(in the rows, 128 means zero)
Turns, then the turns between two rows, first turn first; the first pair answered
fovav (before -> after):
[147 104 191 121 179  71 169 137  75 136 158 113 146 128 146 140 164 100
 112 117 115 121 110  85 102] -> [146 133 103  79 137  80 152 178  78 120 147 109 120 146  96 181 128 121
 137 162  75 116 141 156  93]
[115 119 125 129 101 142 108 131 116 111 114 119 134 116 127 125  86 118
 124 163 133  97 117 131 136] -> [119 109 151 141 115 136 121 117 117 118 127 121 142 108 143 117  99 112
 117 148 145 102 101 106 139]
[100 152 102 104 113 137 118 160 131 163 119 151 122 122 105 151 151 120
 106  96  87 124 161 141 114] -> [108 140 148 128 136 134 123 136 130 170 125 154 129 110 132 128 169 110
  88  70 108 126 147 107 118]
momul (before -> after):
[135 116 123 122 115 127  80 120 110 123  99 145 135 118 121 123 127 119
 129 138 109 101 157 159 132] -> [121 111 124 126 122 119 104  98  94  83 132 126 133 119 106 147 112 123
 121 145 136 119 108 145 135]
[116 135 158 153 151  98 140 126 130 142 103 142 124 140 127 118 116 159
 119 112 136 130 151 117 133] -> [112 130 151 157 140 104 132 132 128 137  95 141 125 131 123 117 106 157
 124 126 139 112 145 116 141]
[166 128 114 152  94 110 138 167 150 145 115 158 107 142 121 141 134 107
 190 135 135 120 174 120 145] -> [149 124 110 159  83 109 146 151 132 107 133 140 111 131 112 158 106 107
 189 164 160 111 129 106 154]
zev (before -> after):
[133 130 102 124 140 200 108 149 117 147 105 176 120 134 152 151 142 126
 116 124 107  82 159 162 158] -> [142 140  78 113 139 176 133 165 115 149 121 165  98 141 132 176 148 139
 138 124  94 110 156 174 136]
[149 118 166 119 170  77 140 124 103 191 146 130  98 144 156 166 183 174
 123  84 111 174 151 123  86] -> [132 104 181 111 189 133 136  71  82 141 160 128 124 168 152 139 166 181
  87  75 150 162 120 123 120]
[130 144 120 136 124  97 136 106 134  80 113 131 146 112 109 132 101 116
 120 150 138 113 118 128 136] -> [133 141 123 141 117  94 127 120 144  94  96 135 145 101 116 128 103 107
 125 151 133 102 130 121 134]
[118 151  95 124  78 139  83 176 108 144  73 130 131 106 155 133 100 122
 153 174 121  83 167 159 144] -> [114 161  62  93  94 131 129 158  92 105 120 118 112 137 109 177  99 150
 164 171 118 133 130 183 132]
Sobok (before -> after):
[134 123 123 119 102 128 107 142 129 140 113 133 123 126 135 132 124 130
 140 133 118 106 153 142 131] -> [142 122 117 118 109 117 128 144 129 141 127 131 112 129 125 153 130 133
 148 130 112 126 147 142 117]
[135 117 152 175 135 151 129 107 161 112 119 134 148 102 168  95 120 127
  99  91 154 113  70  84 145] -> [126 131  91 147  97 184 104 120 154  85  95 129 144 112 139 107  77 137
 105 133 137  82  91 138 155]
[125 114 149 157 160 121 105 139 109 126 136 129 142 142 132 151 157 107
 136 102 150 138 132 125 146] -> [125 117 135 152 146 138  85 138 108 117 119 130 147 145 131 145 142 105
 131 116 148 116 141 143 158]
[120 119 126 115 157 127 169 100 103  88 164 114 122 146 109 143 137 142
 119 117 136 167  98 138 120] -> [115 108 156 132 161 134 152  86 108 100 148 122 142 134 143 112 141 129
 105 105 155 142 102 112 133]
Now pairs of rows:
(2 to 3 turns a pair)
[147 126 166 149 138  81 152 154 139 151 126 139 128 123 157 172 145 117
 134 138 112 150 144 105  86] -> [125 112 172 142 126 156 102 126 128 124  90 153 162 132 164 117 121 111
  95 141 132  86 148 115 128] => fovav then zev then zev
[139 108 122 134 139 121 131 160 131 166 117 144 142 126 146  97 118 135
 106  97 138 136 167 117 129] -> [138 120  84 117 125 122 140 170 127 159 121 138 128 138 120 119 105 145
 119 111 119 145 170 144 126] => Sobok then Sobok
[132 118 143 146 150 121 128 116 135 133 129 127 146 131 150 145 162 131
 118 120 137 125 101 103 121] -> [126 118 139 145 133 133  99 124 135 135 104 132 158 131 153 139 147 124
 114 133 131  89 120 112 131] => zev then Sobok
[ 86 115 118 166  94 177  84 110 147 118  81 151 166 154 157 101 124 119
 102 138 164  51 113 126 184] -> [130 139 105 178 104  58 147 185 176 194 107 142 107 125 160 171 175 120
 175 130 112 137 136 105 117] => zev then Sobok
[120 165  98 103  96 189 141 100 115  72 155 129 130 162  78 151  94 170
 137 145 167 120  83 161 126] -> [140 180  74 113  65 152 120 157 137 127 118 138 106 142  83 164  96 164
 171 164 125 107 137 178 107] => zev then Sobok
[129 146 105 125 122  93 112 148 128 145 104 114 106 116 125 159 121 100
 162 138 132 122 147 130 111] -> [133 136 151 140 149  94 126 124 129 148 118 121 116 110 148 137 142  94
 144 103 154 134 134  96 114] => momul then momul then Sobok
[106 122 123 120 138 136 146 103 105 106 151 109 121 134 127 135 131 127
 120 122 158 131  92 106 132] -> [116 116 132 139 120 116 114 148 127 151 110 120 124 104 156 119 137 108
 131 129 139  97 133  90 131] => Sobok then zev
[147  82 147 165 140  40 148 165 158 182  93 112 140  97 148 156 172 109
 177 130  86 171 158  87  84] -> [107  56 183 162 132 160  83  99 140 119  55 122 204 123 162  73 126 106
 109 134 136  84 153  97 153] => fovav then zev then zev
[121 108 186 152 156 144 136  77 114 104 129 128 161 113 169  93 132 118
  92 102 152 102  94  71 151] -> [164 141 132 134 143  68 163 157 143 184 131 134 102 109 149 150 171 127
 155 102  82 159 155  98  93] => momul then momul then zev
[155 115 136 126 121 134 119 164 152 135 114 119 113 115 148 115 171 132
 139 136 106 147 129 144 116] -> [142 107 149 127 129 169 108 136 145 112 116 126 133 125 155  93 159 131
 110 132 130 130 113 138 135] => zev then zev
[100 111 115 118 120 185 100 142 154 132 112 122 135 130 125 110 132 137
 123  95 130 113 149 173 132] -> [105 109 133 156 111 132 103 179 158 161 105 108 125  86 147 132 133 116
 145 118 129 108 137 136 123] => momul then fovav then zev
[139 119  93 104 106 109 110 185 131 165 131 120  96 120 104 171 149 128
 149 131  69 129 144 129 108] -> [102 102  97 104 113 161 109 125  91  86 150 101 120 133  85 161 108 132
 116 153 118 104  75 117 140] => momul then zev
[132 111 152 143 151 101 127 138 139 155 120 106 112 108 138 111 145 123
 140 125 128 117 113 110 117] -> [134 123 127 111 165 127 143 118 132 129 142 107 101 143 107 116 143 142
 130 108 123 138 105 144 118] => zev then momul then zev
[128 125 167 140 171 145 164  95 115 105 150 112 125 132 134 145 142 116
 127 100 152 157  74 100 135] -> [125 152  81 108 106 154 116 158 126 114 108 112 100 135 102 170 102 121
 159 158  98 120 127 169 131] => zev then Sobok then Sobok
